In the rows, 128 means zero.
The rows below come in pairs that one turn or mirror swaps. Which row does each named row swap with?
The rows were stretched afterwards, more along some directions than others.
j982: [146 131 121 159 134 128 124 124 108 158 107 134 124 116 115 148 141 146
 136 113]
j928: [145 113 127 126 122 132 121 141 136 168 113 108 106 123 154 145 137 135
 134 125]
j795: [132 103 130 127 114 120 150 134 122 137 138 135 124 116 139 155 123 140
 135 156]
j297: [122 115 126 134 124 119 116 159 135 138 122 101  88 141 147 131 120 137
 127 112]
j689: [117  96 138 130 133 111 140 139 118 141 144 104 126 124 159 141 117 127
 134 137]
j843: [ 94  90 101 126 135 113 125 136 140 148 125  88  98 140 150 113 122 121
 139 109]
j436: [125 133 140 127 111 145 104 141 138 169 116 125 101 136 120 124 150 115
 144 149]
j527: [143 100 146  70 111 131 138 115 136 155 125 125 144 118 143 138 150 137
 164 110]
j534: [126 119 136 102 152 113 144 118 111 128 124  92 115 138 124 151 150 127
 139  97]
j778: [125 126 132 165 140 125 118 129 160 130 132 103 135 114 133 140 129 145
 122 140]
j840: [110  97 128 121 117 130 135 119 117 148 124 112 102 122 142 132 149 130
 158 113]
j961: [128 136 137 101 157 135 115 104 139 147 122  97 139 130 112 132 160 121
 153  91]
j212: [134 135 136 129 115 137 106 116 126 149 124 119 140 122 123 107 153 138
 129  81]
j641: [109  84 114 113 125 109 135 113 126 142 155  92 111 123  92 162 111 120
 105 111]
j820: [126  91 105  96 120 118  93 119 152 176 137  99 138 124 123 130 125 125
 136  90]
j654: [111 102 135 114 141 162 126 111 135 125 148 116 139 115 106  98 119 135
 127 108]
j257: [119 127 120 114 102 140 104 127 144 151 123 116 126 137 112  93 142 125
 146 105]
j130: [147 155 144  96 122 163 121 144 135 148 114 135 127 126 113 116 149 140
 148 132]
j327: [118 126 153 119 105 160 131 103 133 140 130 128 149 126 104 100 142 137
 140  97]
j927: [143 111 133  81 117 142 131 118 120 148 138 143 163 104  99 112 123 131
 144 100]
j821: [124  95 134  86 120 118 134  82 123 145 150 130 158 104 115 136 132 127
 137  81]
j872: [128  90 135  70 127 135 137 105 124 136 140 120 156 102  99 126 129 124
 143  92]
j207: [142 123 138 129 160 107 118 111 130 126 122  69 120 123 135 164 142 127
 119  96]
j645: [102 135 152 176 141 129 139 101 130 133 135 109 149 121 123 154 135 152
 122 117]
j341: [161 110 141 110 130 153 133 117 124 113 132 134 124 106 102 142 131 140
 111 134]
j242: [102  89 137 122 121 130 145 120 118 141 140 109 113 122  89 155 130 145
 114 116]
j433: [137 104 153 109 116 146 129  93 122 131 141 135 160 111 120 103 131 135
 141 102]
j41: [121 133 129 125  90 133 107 117 134 176 130 122 151 126 128 105 139 130
 153 101]
j996: [ 92 102 152 153 136 115 138 115 134 116 149  84 133 129 154 145 121 149
 125 114]
j994: [146 102 124 106 149 118 103 104 125 130 135  87 112 117 108 135 145 121
 125  94]
j522: [106 117 142 157 109 106 121 110 131 142 139 102 120 130 136 158 147 135
 130 134]
j286: [124 133 129 124 117 137 142  86 132 150 126 128 160 116  98 131 149 134
 140  97]
j304: [128 112 139  68 104 153 125 107 120 174 122 124 124 139 101 115 141 122
 160  98]
j25: [122 105 138 122 138 116 129 128 128 137 143 114 151 113 158 140 115 135
 141 122]
j845: [104 121 147 167 140 121 130 118 136 112 140  89 127 140 147 135 125 137
 123 123]
j475: [134 106 139 127 140 116 143  98 109 130 144 124 140 117 125 145 121 123
 115 129]
j324: [137 110 145 130 133 119 143 122 129 127 137 109 151 128 157 147 116 146
 126 112]
j662: [145 109 141 115 135 115 112 120 141 149 136  98 116 130 178 120 138 128
 140  96]
j805: [120 139 142 119 150 130  99 115 147 136 135 106 126 124 132 113 134 120
 140 118]
j640: [119 118 130 121 108 150 138 117 125 132 131 129 137 123 100  95 122 135
 129 105]
j192: [120 138 136 160 143 118 131  91 125 121 133 110 162 107 102 163 134 147
 129 109]
j558: [145 117 144 109 117 151 110 125 133 157 122 103 117 122 131 103 156 121
 149 129]
j761: [103  91 143 100 111 145 130 121 144 158 139 119 116 123 123 118 132 114
 144 151]
j439: [115 113 135 125 152 121 133 110 117 131 126  96 109 142 132 151 126 125
 143 127]

j433 pairs with j324
j286 pairs with j522
j645 pairs with j257
j439 pairs with j304
j778 pairs with j212

The rows below come in pairs that one turn or mirror swaps. Which row does each named row swap with?
The rows were stretched afterwards, more along some directions than others.
j95: [148 145 141 125 113 149 125 104 107 127 138 118 147 145 129 137 126 126
 143 117 127 117 132 138 131]
j99: [141 147 147 145  99 155 112 119 109 102 117 145 145 138 116 118  97 161
 129 149 124 117 100 126 136]
j668: [131 163 167 156 109 157 117 129 103 104 137 149 148 159 140 101  90 178
 150 133 136 141 116 142 139]
j894: [139 144 118 146 141 144 117 127 110  58 146 129 146 149 131 108 107 161
 134 148 154 140 114 152 117]
j592: [156 128 138 123 127 139  97 130 114  96 150 125 155 148 124 126 104 154
 138 151 123 150 131 144 132]
j23: [165 168 137 130  98 150 109 119 108 110 147 141 139 176 122 121 108 180
 133 142 114 138 105 146 108]
j262: [161 161 162 133 108 147  94  96  85 104 136 156 167 149 130 127 110 193
 139 168 130 127 109 153 147]
j929: [170 143 137 105 103 128  99 123 126 114 132 127 161 141 117 147 109 163
 142 163  84 119 101 133 147]
j865: [153 162 152 144  98 148  98 117  92 113 141 143 137 156 134 116 111 170
 151 152 106 129 108 138 133]
j544: [147 141 148 134 104 122 100 102 103 111 138 148 138 146 131 130 104 165
 121 169 134 133 115 128 119]
j710: [139 167 167 141 100 151 106 119 102 131 125 147 145 153 118 125 109 189
 150 148 116 135 107 138 121]
j610: [164 156 150 129 104 158 118 112 103 135 133 142 148 148 139 126 113 146
 139 142 121 136 127 158 155]
j76: [146 138 118 106 135 132 121 149 117 123 141 119 160 132 103 128 123 144
 142 142 118 140  95 161 122]
j385: [152 160 150 131 116 164 116 127 110 112 124 157 132 158 137 113 111 166
 126 123 145 147 115 151 122]
j214: [114 152 120 124 129 127 122 126 120  66 127 125 152 132 131 133  88 158
 143 139 147 122 112 118  95]
j555: [131 186 142 145  95 165 127 123 103 106 128 156 146 152 137 110 103 184
 135 137 155 129  98 149 125]
j498: [140 151 116 121 121 129 118 104 111  81 132 121 173 139 123 135 102 164
 142 151 133 115 106 139 117]
j229: [150 166 146 171  96 164 128 123 119  97 126 147 153 164 140 120  78 188
 125 154 133 148 103 123 123]
j923: [125 131 130 140 114 110 119 104 115  84 118 122 145 142 132 151  80 152
 113 144 149 147 113 103 113]
j838: [131 157 152 156 111 145 134 135 137  90 138 122 155 155 134 122 110 166
 137 134 123 147  88 119 102]
j137: [154 146 154 128 111 117 108 104 107  89 139 149 145 147 122 149 121 179
 142 179 112 145  89 153 139]
j545: [139 145 145 140 127 146 104 103  94 122 135 154 140 134 117 104 130 163
 124 127 136 125 124 157 125]
j587: [152 168 160 131 107 149 115 104 113  97 132 148 161 152 123 145 104 185
 142 161 119 141 108 151 132]
j343: [136 134 140 105 117 124 126 118 124 117 136 129 123 142 129 140 133 135
 138 128 127 118 123 148  94]
j80: [136 141 134 144 115 135 120 135 127  94 146 113 151 150 122 128 102 165
 148 158 120 122  94 123 102]
j453: [141 152 147 147 122 151 113 128 121 126 130 132 140 140 134 108 124 147
 125 110 121 147 105 139 110]
j405: [132 153 138 132 134 127 114 149 113  74 144 145 153 138 124 123  86 188
 134 169 134 159  89 150 110]
j256: [131 135 149 125 126 116 121 108 116 123 123 157 134 125 117 149 123 157
 142 154 121 128  94 150 133]
j579: [116 130 151 127 129 130 125 127 109 110 128 125 133 150 130 119 125 138
 150 124 142 124 124 139 116]
j234: [137 166 120 133 111 152 126 123 109  85 142 142 142 153 138 112 129 162
 123 131 158 123 116 149 107]
j833: [133 158 156 126 103 139 121 119 111 131 107 145 136 134 122 145 107 172
 129 143 127 126  96 123 107]
j369: [130 154 152 148  91 141 121 114 125 126 111 123 146 142 135 139  83 144
 118 130 123 140 113  90 117]
j40: [157 153 129 129  97 155 110 130 133  90 139 121 145 174 116 109 116 165
 133 156 112 131 109 135 106]
j393: [108 134 149 154 136 130 129 123 121  87 128 132 133 152 136 117  90 136
 135 126 159 155 127 117 118]
j955: [123 163 139 127 115 154 124 127 117  91 125 153 129 150 139 101 126 168
 141 139 171 116 112 139 114]
j635: [147 157 153 142 122 155 108 101  96  98 125 155 128 143 147 105 104 165
 130 111 155 134 128 146 124]
j836: [142 141 136 136 107 143 109 127 118  90 142 126 149 163 128 113 112 153
 151 154 112 127 114 149 118]
j755: [128 141 130 112 129 150 128 127 108 109 135 141 145 133  98 119 136 138
 145 143 134 121 123 171 135]
j261: [129 151 145 116 128 125 128 112 101 120 130 138 139 129 133 136 131 140
 141 118 145 120 112 154 128]
j682: [144 123 150 150 117 136 102 114 112 110 148 140 146 154 123 124 104 149
 120 143 131 164 118 134 109]
j72: [158 134 137 155 104 136 116 115 128  90 135 126 159 154 139 128  73 150
 121 148 119 155 111 110 145]
j792: [147 143 110 105 128 132 113 147 116 103 133 125 160 150 110 122 118 153
 133 142 125 138 106 141 124]
j603: [118 116 116 134 132 113 119 120 111 105 138 145 140 128 103 132 119 137
 122 154 137 139 116 141 115]
j508: [144 162 136 149 119 156 127  97 102  91 126 133 139 152 128 110 111 159
 136 121 142 128 108 133 134]
j246: [137 135 151 154 122 130 118  99 112 108 116 133 142 136 125 149  90 150
 106 129 137 148 111 103 122]
j575: [131 165 151 130 113 147 112 139 124 108 119 123 154 148 142 120 111 166
 148 146 129 135 113 113 121]
j947: [129 144 130 129 122 132 118 125 117  94 137 160 126 154 128 112 118 153
 113 137 159 159 111 147 108]
j322: [127 123 135 125 126 122 114 112 120  97 129 127 146 129  98 146 110 159
 134 158 130 125 110 130 118]
j794: [127 154 153 161 118 146 126  99 103  87 120 140 123 137 132 123  89 153
 126 118 138 136 111 126 105]
j335: [150 155 141 143 103 148 103 117 139 101 131 125 150 152 141 120  88 164
 131 135 122 147 114  91 118]
j505: [137 141 128 143 118 170 124 130 127 123 132 125 128 150 108 102 117 137
 118 109 133 112 124 138 106]
j279: [121 128 126 148 141 124 134 131 124  90 132 152 122 135 139 118 106 151
 121 125 157 144 107 135  84]
j224: [139 134 151 137 113 130 120 132 107 106 147 151 122 162 128 124 110 156
 120 150 147 159 109 142 108]
j978: [156 150 138 140 106 156 101 117 108 111 122 146 147 132 114 126 102 162
 131 151 114 118  99 151 153]
j939: [106 152 125 138 115 141 122 126 119  83 122 141 120 144 127 109 110 152
 131 142 161 141 129 120 108]
j799: [162 167 178 142  96 160 106 110  97 135 143 155 151 155 125 120 131 171
 143 152 110 137 103 169 153]

j80 pairs with j894
j498 pairs with j836
j234 pairs with j838
j137 pairs with j95
j385 pairs with j833
j405 pairs with j505
j72 pairs with j603

The rows below come in pairs that one turn or mirror swaps. Which row does each named row swap with?
The rows were stretched afterwards, more along some directions than others.
j642: [126 104 124 137 145 124 139 111 121 138 113  98 118 145 115 147 127 127
 120 153 131]
j563: [129 131 119 125 112 124  87 119 145 147 150 131 143 120 128 120 148 123
 119 139 115]
j665: [129 126 149 131 141 123 124 142 148 146 121  99 102 107  95 162 132 136
 147 165 124]
j382: [145 150 132 137 137 121 109 131 135 129 138 124 102 121 141 142 130 105
 124 132 143]
j593: [132  97 114 149 149 122 143 111 121 135 115  84 108 142 126 146 130 128
 125 148 128]
j468: [111 121 140 137 124 122 111 115 134 125 120 115 113 121 128 132 125 121
 134 131 113]
j310: [136 136 119 130 129 145 142 123 128 140 122 127 150 133 114 147 134 147
 136 141 128]
j173: [122 142 123 125 151 149 143  82 132 120 120 125 108 137 110 138 103 115
 138 117 136]
j831: [119 104 128 160 147 117 125 114 124 151 115  95 134 127 106 138 145 110
 127 147 130]
j260: [122 142 141 113 104 122 122 131 135 108 135 158 150 143 134 120 132 140
 137 130 120]
j120: [118  96 137 147 145 105 132 117 139 138 115  92 107 112 105 156 146 142
 147 165 115]
j124: [126 129 120 119 116 142 109 133 133 129 122 124 119 129 133 123 138 128
 100 137 134]
j649: [117 114 114 139 144 112 140 107 133 105 134 104 122 126 134 118 107 121
 151 108 118]
j126: [124 150 155 131 136 116 118 143 138 132 123 129 107 119 108 168 132 119
 149 152 135]
j87: [122 105 137 137 122 110 113 140 130 144 136 112 135 116 122 113 147 114
 121 139 121]
j321: [133 149 125 140 144 146 134  98 139 130 124 128  92 110 123 137 111 105
 122 108 152]
j830: [122 113 131 140 124 123 122 104 155 134 125  95  91 113 122 149 143 129
 141 154 138]
j628: [143 154 124 141 136 124 120 119 132 125 143 122 105 127 140 138 132 100
 127 128 140]
j656: [127 147 117 117 120 146 141 117 117 117 129 137 110 134 128 137 124 126
 124 108 130]
j93: [135 121 128 138 128 142 135 133 128 143 118 113 147 137 114 149 134 151
 140 150 124]
j274: [120 127 136 117 103 113 122 137 129 108 140 145 149 145 141 113 128 144
 138 129 109]
j728: [126 130 146 127 110 114 110 137 120 122 143 143 148 153 145 109 141 131
 122 141 130]
j925: [120 139 138 133 132 114 155 130 133 128 124 132 106  92 119 148 118 129
 156 131 137]
j897: [135 124 114 131 132 143 132 124 128 144 127 116 147 135 121 145 126 146
 135 143 125]
j266: [133  95 116 148 152 119 140 100 121 142 120  84 114 138 118 142 129 125
 126 150 125]
j605: [134  98 125 145 150 110 138 113 119 138 117  91 115 141 119 138 136 125
 125 152 125]
j977: [124 134 150 116 111 116 112 145 132 121 134 158 153 144 137 104 138 134
 129 131 119]
j145: [135 131 133 124 138 126 156 105 128 124 123 115  78 132 112 155 129 134
 147 134 130]
j113: [141 158 140 126 131 143 112 116 137 135 116 134 117 122 100 144 118 117
 116 137 142]
j883: [129 131 149 109 104 110 122 130 135 115 133 148 136 141 144 113 136 140
 136 133 113]
j633: [142 135 128 146 142 136 135 128 119 148 127 111 136 139 119 145 137 142
 133 155 136]
j478: [127 131 132 115 133 110 141 132 126 143 131 131 138 117  96 149 130 155
 157 154  98]
j943: [123 131 140 132 104 122 123 149 135 121 124 136 143 128 119 120 132 134
 115 132 133]
j516: [146 131 131 130 141 131 136 117 139 148 128 107 125 142  95 158 138 133
 148 164 142]
j678: [131 138 134 126 143 125 142 126 115 144 125 121 110 118 115 166 123 128
 161 140 118]
j950: [127 126 124 134 135 133 139 130 130 134 120 118 139 118 128 140 135 147
 143 139 125]
j598: [139 130 130 133 133 136 133 141 128 147 120 122 143 134 116 136 144 149
 133 147 121]
j184: [132 144 134 141 137 116 107 132 140 141 143 136 117  92 134 144 139 105
 137 131 140]
j166: [115 108 113 120 123 131 124 133 130 118 124 110 124 128 137 138 112 137
 126 118 128]
j339: [113 128 143 119 110 109 117 135 134 106 137 149 147 129 152 105 136 134
 138 123 118]
j684: [157 142 130 116 130 123 138 116 111 143 132 123 117 145 100 151 148 127
 139 152 126]
j737: [134 137 121 127 149 121 137 106 124 128 136 127 124 132 124 112 130 109
 137 132 129]
j6: [125 137 146 123 106 120 118 136 128 120 128 155 151 158 131 128 133 136
 130 148 124]
j488: [123 134 150 118 102 119 120 149 129 114 133 152 152 143 136 122 128 142
 141 134 118]
j178: [149 146 129 126 129 134 146 133 129 142 123 126 128 120 125 148 133 149
 143 139 122]
j133: [142 152 131 130 128 121 115 132 134 122 143 129  98 121 142 147 124 112
 130 130 136]
j231: [135 141 128 137 136 121 116 123 133 119 138 127 105 130 149 134 119 101
 125 124 142]
j536: [147 140 120 144 132 144 136 126 123 151 122 123 145 146 116 156 140 139
 135 156 133]

j120 pairs with j184
j737 pairs with j124
j605 pairs with j382
j628 pairs with j642
j87 pairs with j665

